In the data rows, the value 128 means zero.
Some points, one per row:
tensor([124, 84, 83, 82, 83, 88, 134, 84, 83, 88, 88, 94, 83, 82, 83, 84])
tensor([153, 84, 94, 82, 83, 116, 121, 84, 83, 95, 91, 94, 83, 82, 83, 84])
tensor([159, 84, 91, 82, 83, 130, 116, 84, 83, 88, 93, 96, 83, 82, 95, 86])
tensor([160, 84, 104, 87, 83, 158, 108, 84, 83, 88, 95, 94, 83, 96, 99, 102])
tensor([160, 86, 114, 93, 89, 171, 91, 84, 85, 88, 97, 94, 90, 104, 110, 108])
tensor([160, 97, 134, 106, 101, 173, 80, 89, 101, 88, 95, 95, 110, 118, 120, 115])
tensor([166, 97, 152, 112, 105, 173, 80, 84, 115, 96, 98, 94, 116, 132, 107, 131])
tensor([159, 114, 158, 129, 121, 173, 80, 116, 108, 92, 94, 94, 122, 136, 163, 137])
tensor([161, 103, 149, 127, 109, 173, 80, 114, 117, 88, 96, 93, 132, 140, 145, 134])
tensor([159, 119, 165, 129, 131, 173, 80, 118, 111, 93, 96, 94, 135, 139, 170, 143])
tensor([160, 114, 154, 138, 118, 173, 80, 109, 116, 97, 97, 94, 132, 140, 150, 138])
tensor([161, 114, 160, 131, 119, 173, 80, 119, 120, 93, 98, 94, 138, 144, 152, 141])
tensor([160, 121, 170, 155, 133, 173, 80, 121, 136, 100, 102, 94, 147, 162, 162, 165])
tensor([160, 126, 170, 164, 143, 173, 80, 118, 142, 100, 100, 96, 149, 169, 170, 164])
tensor([160, 123, 170, 166, 138, 173, 80, 131, 143, 99, 101, 97, 147, 169, 170, 168])
tensor([161, 125, 170, 166, 141, 173, 80, 127, 144, 97, 104, 97, 154, 169, 170, 169])
tensor([161, 130, 170, 168, 147, 173, 80, 149, 151, 99, 106, 97, 166, 169, 170, 170])
tensor([160, 136, 170, 167, 152, 173, 80, 132, 147, 105, 110, 97, 159, 169, 170, 170])
tensor([109, 84, 83, 82, 83, 88, 138, 84, 83, 88, 88, 94, 83, 82, 83, 84])
tensor([129, 84, 83, 82, 83, 93, 123, 84, 83, 88, 90, 97, 83, 82, 83, 84])
tensor([156, 84, 104, 95, 83, 143, 107, 86, 83, 89, 89, 96, 89, 94, 107, 100])
tensor([160, 85, 110, 99, 89, 167, 105, 84, 87, 89, 88, 94, 86, 104, 109, 107])
Here are 38 more points, each followed by its number:
tensor([160, 93, 122, 110, 98, 173, 85, 90, 97, 91, 88, 94, 102, 113, 120, 116]) 0
tensor([160, 101, 137, 120, 104, 173, 80, 102, 108, 91, 90, 94, 116, 128, 134, 126]) 1
tensor([159, 106, 148, 142, 111, 173, 80, 111, 116, 94, 94, 93, 136, 136, 155, 134]) 2
tensor([160, 119, 170, 149, 135, 173, 80, 116, 131, 101, 94, 95, 142, 157, 158, 152]) 3
tensor([159, 121, 170, 158, 146, 173, 80, 134, 141, 106, 95, 96, 155, 167, 158, 161]) 4
tensor([159, 129, 170, 164, 143, 173, 80, 129, 136, 98, 99, 96, 156, 167, 170, 165]) 5
tensor([160, 122, 170, 162, 134, 173, 80, 124, 136, 97, 100, 95, 152, 165, 170, 158]) 6
tensor([160, 129, 170, 155, 138, 173, 80, 120, 138, 98, 100, 95, 151, 169, 170, 166]) 7
tensor([159, 124, 170, 156, 134, 173, 80, 109, 144, 88, 101, 97, 152, 167, 164, 152]) 8
tensor([160, 130, 170, 155, 143, 173, 80, 127, 137, 100, 101, 96, 154, 167, 170, 163]) 9
tensor([160, 129, 170, 154, 145, 173, 80, 132, 135, 100, 101, 95, 157, 168, 170, 163]) 10
tensor([160, 129, 170, 152, 136, 173, 80, 129, 142, 95, 102, 96, 166, 166, 170, 160]) 11
tensor([160, 138, 170, 163, 150, 173, 80, 138, 145, 102, 108, 97, 165, 169, 170, 170]) 12
tensor([161, 138, 170, 162, 137, 173, 80, 138, 141, 100, 108, 97, 160, 169, 170, 167]) 13
tensor([87, 84, 83, 82, 83, 88, 138, 84, 83, 88, 88, 94, 83, 82, 83, 84]) 14
tensor([81, 84, 83, 82, 83, 87, 138, 85, 83, 100, 88, 94, 83, 82, 83, 84]) 15
tensor([81, 87, 83, 83, 83, 88, 140, 99, 83, 112, 88, 94, 83, 82, 83, 84]) 16
tensor([81, 98, 83, 99, 95, 88, 145, 111, 84, 123, 88, 94, 83, 82, 83, 84]) 17
tensor([81, 117, 83, 131, 113, 88, 138, 140, 106, 144, 87, 94, 104, 83, 95, 84]) 18
tensor([81, 128, 83, 143, 124, 88, 140, 153, 118, 149, 89, 94, 112, 86, 99, 84]) 19
tensor([81, 129, 83, 138, 126, 88, 133, 146, 114, 148, 88, 94, 112, 88, 99, 84]) 20
tensor([81, 145, 83, 152, 137, 88, 118, 171, 128, 158, 88, 94, 128, 96, 111, 84]) 21
tensor([81, 162, 91, 168, 158, 88, 112, 171, 148, 171, 88, 94, 147, 107, 124, 84]) 22
tensor([81, 155, 91, 168, 155, 87, 106, 171, 142, 168, 86, 93, 143, 108, 121, 91]) 23
tensor([81, 162, 119, 168, 151, 102, 99, 171, 159, 169, 87, 94, 151, 122, 144, 116]) 24
tensor([81, 160, 132, 168, 166, 140, 80, 171, 160, 155, 88, 94, 163, 140, 152, 119]) 25
tensor([81, 163, 149, 168, 170, 173, 80, 171, 165, 154, 88, 95, 167, 155, 169, 136]) 26
tensor([81, 153, 149, 168, 167, 173, 80, 171, 151, 146, 86, 94, 162, 146, 170, 140]) 27
tensor([81, 148, 153, 168, 143, 173, 80, 171, 160, 133, 89, 98, 149, 162, 170, 131]) 28
tensor([99, 145, 159, 168, 149, 173, 80, 160, 163, 138, 88, 97, 148, 169, 170, 150]) 29
tensor([122, 154, 170, 168, 160, 173, 80, 158, 166, 132, 88, 97, 165, 169, 170, 157]) 30
tensor([126, 147, 164, 168, 160, 173, 80, 152, 159, 132, 88, 97, 158, 169, 170, 156]) 31
tensor([114, 84, 83, 82, 83, 88, 146, 84, 83, 88, 97, 95, 83, 82, 83, 84]) 32
tensor([136, 84, 83, 82, 83, 87, 149, 84, 83, 88, 118, 94, 83, 82, 83, 84]) 33
tensor([148, 84, 83, 82, 83, 88, 149, 84, 83, 90, 119, 94, 83, 82, 83, 84]) 34
tensor([149, 84, 83, 82, 89, 92, 136, 84, 83, 88, 120, 94, 83, 82, 83, 89]) 35
tensor([152, 84, 87, 82, 83, 98, 142, 84, 88, 92, 139, 103, 83, 85, 86, 97]) 36
tensor([160, 84, 95, 82, 85, 116, 139, 95, 97, 102, 160, 112, 83, 103, 106, 109]) 37
Which of these numbered points is nearest to each point below, ignoring the direction in which the first points spread most? Its number follows each.
tensor([81, 134, 83, 129, 127, 88, 104, 150, 112, 144, 88, 94, 120, 87, 98, 84]) > 25
tensor([160, 95, 104, 89, 92, 132, 142, 106, 100, 101, 171, 121, 84, 116, 121, 113]) > 37
tensor([160, 104, 116, 109, 103, 139, 145, 102, 112, 114, 173, 138, 101, 126, 114, 136]) > 37
tensor([161, 103, 104, 97, 94, 122, 157, 95, 95, 114, 173, 125, 90, 119, 115, 135]) > 37
tensor([160, 120, 117, 114, 110, 148, 158, 109, 109, 117, 173, 138, 102, 132, 130, 143]) > 37
tensor([81, 145, 119, 104, 139, 88, 163, 135, 136, 169, 173, 174, 137, 103, 93, 105]) > 20
tensor([160, 114, 107, 111, 103, 141, 155, 105, 99, 112, 173, 128, 96, 127, 128, 140]) > 37
tensor([160, 89, 104, 86, 97, 112, 141, 93, 106, 110, 173, 134, 92, 103, 103, 116]) > 37
tensor([160, 111, 118, 101, 106, 140, 147, 109, 121, 109, 173, 136, 107, 130, 117, 132]) > 37
tensor([160, 104, 110, 97, 107, 119, 145, 106, 112, 117, 173, 143, 101, 119, 120, 132]) > 37
tensor([160, 113, 132, 129, 126, 150, 151, 121, 150, 134, 173, 166, 120, 153, 159, 169]) > 37
tensor([120, 84, 83, 82, 83, 88, 144, 84, 83, 88, 101, 95, 83, 82, 83, 84]) > 32
tensor([160, 108, 119, 112, 115, 149, 150, 105, 119, 120, 173, 145, 104, 130, 131, 140]) > 37
tensor([161, 157, 150, 143, 140, 173, 152, 160, 153, 138, 173, 174, 134, 169, 170, 170]) > 37
tensor([159, 115, 142, 128, 140, 157, 154, 135, 163, 143, 173, 174, 130, 159, 160, 170]) > 37
tensor([159, 123, 123, 122, 117, 135, 149, 114, 118, 129, 173, 158, 110, 139, 138, 152]) > 37
tensor([159, 121, 134, 121, 125, 165, 151, 114, 120, 119, 173, 153, 111, 140, 153, 154]) > 37
tensor([160, 137, 136, 132, 130, 161, 155, 130, 134, 133, 173, 171, 124, 158, 157, 170]) > 37
tensor([161, 148, 151, 140, 146, 173, 153, 136, 146, 145, 173, 174, 133, 166, 160, 170]) > 37
tensor([155, 90, 86, 82, 83, 96, 150, 84, 83, 100, 154, 112, 83, 91, 92, 104]) > 36
